128 stands for zero in the data rows.
Here is a table of points, one per row:
[ 99 195 162 162 118 100 154 120 123 154 158 191  92 149 120 165  96 129
 128 195 152 126 103 110 112 143 108 110 100 151 107 105 102 108 101 109
 120 113 107 107 207  96 109]
[130 130 112 134 121 147 152 181 150 105  97 105  97 102  92 129 139 109
 114  91 124 134 113 124 110 129 145 106 101  89 159 117 104 117  95 130
 129 127 108 124 112 134 134]
[133 129 110 109 125  99 119 255 123 115 102 108 124 105 128 124 141 142
 120 148 100 110 174 161 105 108 114 112 134 140 155 144 177 162 106 116
 179 151 136 104 115 128 129]
[116 119  94 117 152 180 163 162 120 128 158 150 166 107 111 118 124 132
 136 133 160 113 140 154 129 140 139 119 171 126 105 112 103 125 155 134
 108 126 121  99 108 120 123]
[131 187 132 130 106 104 164 144 128 114 149  96  94  88 103 146 157 113
 113 100 131  92 121 108 176 155 112 129 121 100 114  94 122 131  92  98
 105 127 157 141 119 129 136]
[105 109 255 112 130 116 125 145 255 140 143 108 160  96 125 113 135 136
 136 112  90 130 117 123 127 115 114 103 117  95  96 169 151 125 112 113
 131 139 131 132 120 149 127]
[111 109 109 150 161 111 112 157 143 143 126 151 146 128 128 145 116  94
 143 208  93  96 141 125 121 143 143 212 144 131 117 104  95  95  94 137
 112 105 119 103 119 176 116]
[137 142 132 120 121  89 136 112 107 136 171 125 139 113 114 138 114 102
 109 128 114 108 129 149  92 108 144 112 135 117 122 104 106 153 251 155
 152 100 110 115 112 115 125]
[112 102  95 105 118 108 114 159 121 103 125 134 116 115 109 128 125 135
 144 181 119 130 103 114 120 128 116 112 132 105  95 137 153 135 112 110
 126 118 132 113 119 115 130]
[117 112 141 122 188 141 108  97  92 131 119 107 122 103 122 131 130 116
 118 101 115 104 115 153 147 120 114 183 118 191  90 114  96 106 188 203
 124  98 116 108 133 118 127]
[ 92 128 140 120 116 191  97 141 130 122 132 104 148 104  96 144 147  99
 157 117 120 170 101 163 143 119  99 104 118 122 179 189 184 147 100  99
 115 147 144 114 102 104 125]
[141 159 108 133 123 145 152 125  96 112 135 118 109 132 151 116  92 120
 146  94  91  88 127 138 114 120 150 111 145 120 115 152  93 119 105 153
 118 104 142 171 124 156 147]
[125 130 113 112 134  82 105 129  98 106 102 131 153 110 112 131 228 163
 157 157 106 117 152 134 113 111 158 115 130 115 145 130 117 171 237 121
 153 173 148 118 114 143 104]
[188 105 107 110 108 193 106 116 116 149 121  94 101 106  91 102  80 104
 120 197 146 168 162 123 156 130 112 107 107 115 139 108  96 122 165 133
 115 134 123 203 122  97 112]
[116 137  94 103 127 142 107 132 185 124 115 116 110 118  86 129 102 121
 122 166 108 170 124 132 120 132 107  99 108 101 166  94 101  99 187 151
 159 158 132 181 121 145 158]
[120 117  99 110 123 112 137 133 114 129 108 125 135 146 117 119  99 151
 124 123 111  98 122 139 118 124 144 104  96 111 129 111  89 109 121 110
  97 149 168 140 116 130 104]
[158 138 104 139 149 105 140 117 141 135 142  89 159 142 140 113 103 133
 116 123 114 113 137 128 170 141 162  85 153 135 137 120 160 109 124  89
  90  99  96 102 116 133 172]
[ 96 110 135 172  94 107 117 101 117 129 149 153 145 122 126 159 134 123
 120 102 117 105 163 111 118 122 151 175 147 109 100  93 105 126 100 105
  98 132 119 126 116 100 107]
[122 122 102 122 104 147 130 153 149 138 105 136 158 204 132 160 188 146
 154 108 121 112  94 104 138 143 119 118 101 103 119 155 111 109 102 128
 132 125 146 111 104  98 125]
[119 136 124 118 136 121 155 122 117 105 110 102 116 114 134 117 119 155
 158 207 233 135 110 138 131 117 149 222 183 119 138 130  94 126 121 112
 134 125 119 116 110 122 123]
[107 116 165 121  93 130 116 130 151 157 116 124 106 140 140 139 115 153
 114 127 143  94 101 107  94 130 116 130 109 124 116 119 115 170 138 101
 118 113 139 110 116 122 134]
[134 108  97 134 103  93 139 155 171 118 178 101 120 117 112 122 173 121
 129 120 133 136 126 122 143 121 107 112 114 150 172 137 109 115 123 112
 123 139 118 118 154 144 132]
[163 169 139 132 154 116 115 104 105 120 150 116  91 122 100 112 174 120
 118 127 113 150 118  94 102 136 125  99 155 140 113 116 133 141 150 106
 127 148 110 103 100 100 152]
[101 169 244 141 160 176 130 125 159 177 113 123 133 104 123 145  95 120
 127 141 147 110 106 114 120 128 109 122 109 109 138 175 123 120 142 115
 116 125 167 165 152 119 108]
[146 131 145 188 137 102 156 137 120 110 158 114 128 117 120 109 164 157
 158 133 163 131 132 121 104 117 117 103 105 129 135 138 141 120  96 106
 114  99 148 241 138 122 109]
[174 169 100 107  88 105 107 102 130 137 137 130 172 153 123 125 121 129
 115  96 118 117 123 187 132 124 239 126 144 122 113 155 158 127 126 148
 106 124 156 136 122 148 128]
[100 111 255 125 100 208 145 100 119 125 189  98 126 245 125 159 103 146
 136  95 159 119 114 121 164 157 124 117 112 135 135  90 122 128 102 126
 122 120 120  96 104 105 134]
[101 109 125 131 160 171 129 161 205 119 135  95 134 157 122 123 119 146
 137  91 121 131 134 121 139 121 135 179 158 255 146 137 126 174 255 117
 101 157 142 138 125 137 148]
[ 92 104 170 161 146 168 132 157 111 103 127 125 125 123 122 139 133 151
 134 110 184 222 117 122 184 146 101 107 116 142 129 135 156 132 125 172
 150 116 129 108 140 128 114]
[110 143 101 117 178 146 122 135  99 104 127 119 115 113 115 135  91 195
 157 113  94 106 163 147 147 124 162 164 121  99 132 151 243 132 102 115
 112 141 120 144 144 119 124]
[111 128  86 149 137 107 136 127 188 205 127 135 147 231 100 155 109 140
 127 152 166 145 100 113 144 125  92 153 129 124 112 122 107 107  88 105
 146 130 110 112 187 115 143]
[124 122 136 124  98 101 124 109  99 115 101  92 135 107 120 120 123 117
 136  97 110 237 195 128 113 123 158 125 121 102 123 129  98 169 109 120
 118 135 119 145 144 137 144]
[119 106 114 114 206 100 109 138 126 160 154 128 102 122 210 149 161 158
 120  90 110 131 156 169 131 147 145 204 106 147 101 133  93 115 141 136
 117 114 125 103 126 131 137]
[109 102 106 103  91  99  96  95 107 133 136 126 120 142  99 110 138 137
 140 179 174 137 106  97 118 160 127 102  98 137 123 124 134 159  93 114
 139 117 125 141 137  98 134]
[117 133 114 113 177 105 108 145  99 109 129 134 133 118 205 133 139 128
 112 139 125 158 127 137 108 118 140  99 213 132 131 103  95 118 103 139
 209 134 149 164 106 105 124]
[101 130 123 139 105 168 120 126 147 116 128 108 126 159 124 125 116 146
 139  90 116 114 177 113 145 148 123 101 102 109 128 138 125 130 189 143
 111 105 102 142 168 139  99]
[114 129 106 147 149  95 124 103 117 109  95 246 169 126 158 124 129 136
 115 152 103 107 151 149 114 108  88 105 149 146 122 128 105 134 112 165
 101 106 106 111 114 118 112]
[128 107 107 123 179 146 114  89  82 106 144 103 122 118 125 126  96 108
 127 111 125 100  96  98 104 117 123 120 122 156 137 144 103 107 106 109
 153 161 138 114 189 144 145]
[ 97 121 140 146  98  87 126 123 134 141  92 103 121 133 160 121 120 116
 148 129 173 160 111 109 128 123  89 190 124  95 127 111 111  94 162 119
 119 113 130 116 168 118 127]
[106 102  98 109 115  99 120  98 135 117 112 100 112 103 137 132 154 146
 114 124 114  90 107 154 113 128 107  97 125 146 150 151 164 158 115 114
 126 140 166 156 131 105 115]
[113 122 210 108 161 116 114 240  98 122 116 100 123 113 122 101 222 133
 130 123 102 116  95 108 116 110 125 123 142 126 112 139 120 135 124 129
 148 132 113 136 128 136 140]
[143 128 117 164 116 108 152 117 200 104 102  97 139 129 136 137 110 111
 121 159 136 142 124 115 106 126 136 133 129 141  93 117 201 140 108 144
 143 123 109 109 137 122 165]
[123 102 101 154  95 147 127 109 150 118  88 129 104 106 120 101  85 102
  96  87 122 123 101  98 125 161 205 163 136 118 126 115  92 115 104 124
 129 123 119 127 117  96 105]
[100 132 105 119  99  89 125 123 118 158 143 116  97 115 126 128 108 119
 142 117 143 138 120 106 128 130 167 123 132 111 117 106 102 150 120 156
  91 133 120 111 133 118  92]
[119 126 133 156 160  98 123 125 134 107 103 122 143 124 102 106 109 122
 155 146 103 104 142 212 149 134 101  79 118 150 105 109 123 127 163 157
 157 140 151 124 110 118 148]
[116 128  93 106 129 103 143 107  95 129 140 124 143 159 143 129  99  92
 140 158 101 101 171 121 118 130 161  96 100 124 147 177 156 181 103 130
 136 121 113  98 100 134 117]
[100 117 107 104 120 106 110 101 100 121 111 148 115 116 150 126 149 119
 108 115 105 103 115 153 143 122 117 110 223 118 187 106 102 133 101 164
 151 174  99 255 116 180 116]
[ 97 134 135 151 131 100 200  96  80 101 179 124 177 185 117 115 114 104
 111 106  84 108 120 133 162 137 125 218  96  91 107 105 218 120 127 112
 114 121 146 114 141 114 122]
[109 137 110 122  95 157 136  80  99 123 105  93 102 101 134 142 197 122
 124 128 106 107 111 123 120 105  96  88 102 118 122  94  92 108  87  90
 136 148 128 118 107 127 111]
[ 99 134 107 114 107 119 116  95 108 100 135 150 122 119 117 120 117 105
 113 100 121 126 188 157 123 121 154 134 184 119 135 192 105 108  97 129
 110 113 155 134 121 197 114]
[186 109 108 112 114 215 124 153 128 117 114 168  99 133 178 160 124 118
 116 189 112 109 142 128 126 116 107 104 101 139 205 113 108 111 202 167
 105 134 160 221 154 119 157]
[133 128 142 147 117 163 143 111 154 145 128 170 170 227 146 104 102 101
 112 148 187 118 125 126 132 125 109 120 115 103 106  91 123 157 148 120
 116 127 130 117 160 169 142]
[110 109 124 141 113 116 147 152  96 132 134 221 153 109  92 122  94 140
 128 105 135 139  94 106 105 111 113 115  94 124 117 132 126 129 129 124
 117 108 108 111 123 154 159]
[120 164 116 101 125 110 114 124 131 118 124 255 162 115 128 139  98 135
 155 115 118 121 136 155 169 138 121 130 119 127 100 100  99 116 111  98
 129 134 123 116 128 138 135]
[148 118 107 146 156 209 137 119 128 138 139 151  90  98 134 115 229 174
 120 119 118 165 133 119 112 115 103 140 118 104 131  94 138 129 116 100
 111 108 124 116 141 136 135]
There is one direction along which these points spread out most. For each point below, how far along it does it lie, from 0 to 99? The average is 50, and the first point in the table lies past the average. One standard deviation of the points above along it is 16.
[115 104 125 127 104  96 104 130 123 158 157 151  93 161 191 113  86 116
 138 111 121 175 117 133 144 127 128 124 118 147 119 136 112 116 112 106
 160 135 132 124 118 104 138] 58
[ 97 105 134 126 135 170 161 117 104 134 117 103 131 118 117 141 148 129
 126 164 119 233 127 105 100 126 148 110  97 122  91 143 101 122 136 149
 158 132 127 112 115 149 128] 50
[255 155 117 111  93 182 130 102 123 161 142 146 136 109 127 144 123 149
 126  96  99 101 166 115 122 124  99 200 189 141 140 146 141 128 115 189
 115 126 125  93 119 141 118] 45
[118 130 139 116 198 107 101 120 166 116 143 110 100 142 120 120 103 145
 120  90 118 144 138 106 112 120 114 122 133 133 164 116 135 111  99 126
 111 138 142  98 125 145 137] 53
[105 107 139 187 141 169 113 107 104 148 110 117 126 133 122 129 106 134
 116 113 122 136 111 125 187 142 103 113 106 101 113 122 119 186 131 110
 124 115 116 106 135 108 110] 65
[ 99 110 102 124 150 121 145 101 153 161 119 121  91 105 111 125 141 107
 121 130 100 108 107 133 147 145 156 136 214 187 138 149 180 118 165 140
 172 121 127 110 144 141 121] 39
[129 130 143 131 114 157 121 117 176 124 114 113 179  96 137 120 180 119
 127 115 121 105 112 114 134 138 187 119 104 111 160 153 120 123 105 129
 112 133 111 110 105 105 140] 50
[115 154 106 110 145 153 136 149 142 111 107 127 119 125 141 122 119  99
  99 140 183 193 135 126 121 118 157 120 104 154 127 107 113 150 125 136
 171 146 129 118 128 140 113] 47
[186 127 116 111 117 129 135 114 116 148 125 147 148 127 161 129 115 100
 113  93 105 119 145 120 107 129 111 122 119 141 123  99 255 118 105 161
 125 106 107 125 125 102 108] 52
[142 135 128 135 121  91 120 147  95 172 129 115 124 143 113 120 142 150
 117 144 255 125 155 117 112 122  95 142 146 129 114 181 192  94 127 116
 128 129 136 106 112 134 147] 61
[124 138 146 120  89 110 110 150 119 125 126 106 125 119 189 114 117 139
 142 160  92  95 103 104 108 117 107 101 107 106 149 163  94 106 124 159
 162 159 116 121  96 129 127] 40
[255 161 147 122 115 101 125 101  93 114 114 150 168 120 108 119  96 123
 127 126 118 119 138 141 111 125 129 223 128 195 129 133 111 102 103 134
 140 119 125 101 148 147 129] 52
[251 137 118 115 115  98 128 102 119  99 125 142  94 106 149 136 129 105
 124 102 116 118 125 149 159 139 103 100 138 106 121 147 185 126 167 117
 109 118 119 124 147 139 135] 39
